In the rows, zero is written as 128.
Each path below is one point turned by a fixed rotation once a step. After each direction that follows a path, write how fast that rotation turns it, in degrees per step (0 if it stays still).
Each turn is a multiple of 5 degrees from 10 to 175, or 0.
Each row of a path follows its step; steps can be skipped.
Path 1:
step 0: [123 117 124 126 130 122 121 135 123 122 136 127 132 135 138 136 132 116
 137 122 131 131 136 127 122 142 128 127 121 137 131 127 120 133 130 116
 125 134 129 129 126 127 121 125 132 131 115 139 117 119 128 129]
step 3: [136 120 139 128 132 135 129 128 122 129 120 132 137 131 130 124 125 122
 130 120 138 130 134 140 131 135 120 132 128 131 131 116 137 121 139 120
 123 126 123 124 133 133 133 132 116 118 136 135 136 129 139 123]
step 4: [122 119 123 116 122 136 129 132 125 130 133 133 132 126 124 124 146 125
 124 119 129 127 125 124 125 134 129 140 128 123 122 117 119 132 128 135
 128 122 129 122 141 127 135 128 120 123 131 130 123 120 127 110]
step 6: [112 129 117 121 123 134 134 140 125 137 139 126 128 118 136 132 133 131
 118 119 129 127 131 135 137 137 128 116 137 136 136 128 137 123 131 125
 128 130 121 127 129 132 122 129 123 137 128 125 125 121 133 133]
step 7: [123 130 128 140 124 141 130 122 117 124 131 122 135 128 135 137 124 128
 125 120 132 120 119 127 119 138 128 119 134 122 131 122 117 134 140 115
 127 134 128 128 131 122 132 123 132 135 133 130 137 120 123 131]
step 12: [109 117 137 122 124 133 120 125 117 119 127 123 122 125 142 120 126 123
 125 133 125 134 117 131 131 136 123 131 129 120 135 128 129 118 135 123
 122 135 127 123 141 129 128 126 134 130 127 126 124 128 125 122]
step 14: [140 135 135 130 127 135 127 137 110 127 125 131 133 122 133 129 133 133
 131 122 125 128 126 128 121 130 124 126 133 129 127 130 144 133 134 113
 125 133 128 116 124 132 126 133 130 136 137 122 112 132 125 130]
step 19: [123 127 141 124 128 128 129 137 119 121 128 127 129 133 122 131 133 125
 130 120 129 124 129 133 125 136 115 129 120 118 126 113 125 138 124 123
 122 143 121 121 126 129 124 131 121 125 131 122 134 141 119 118]
[128 125 127 128 128 129 131 129 130 128 127 131 130 122 129 124 127 127
 128 127 129 128 132 126 125 127 129 129 129 126 128 129 128 127 127 128
 131 126 129 128 129 128 130 131 129 125 126 129 128 128 129 126] -> 60
[127 128 126 128 128 128 131 130 129 129 131 128 129 131 129 126 126 132
 130 126 128 127 128 126 128 129 130 125 126 130 127 128 126 129 127 133
 126 128 129 128 130 124 127 128 129 127 130 128 125 125 129 126] -> 160
[128 130 128 126 126 126 130 130 127 129 129 128 128 127 126 126 123 125
 127 130 133 130 127 132 130 125 127 125 128 126 128 127 129 131 127 129
 127 127 126 129 130 131 129 128 128 129 127 129 128 126 130 127] -> 155
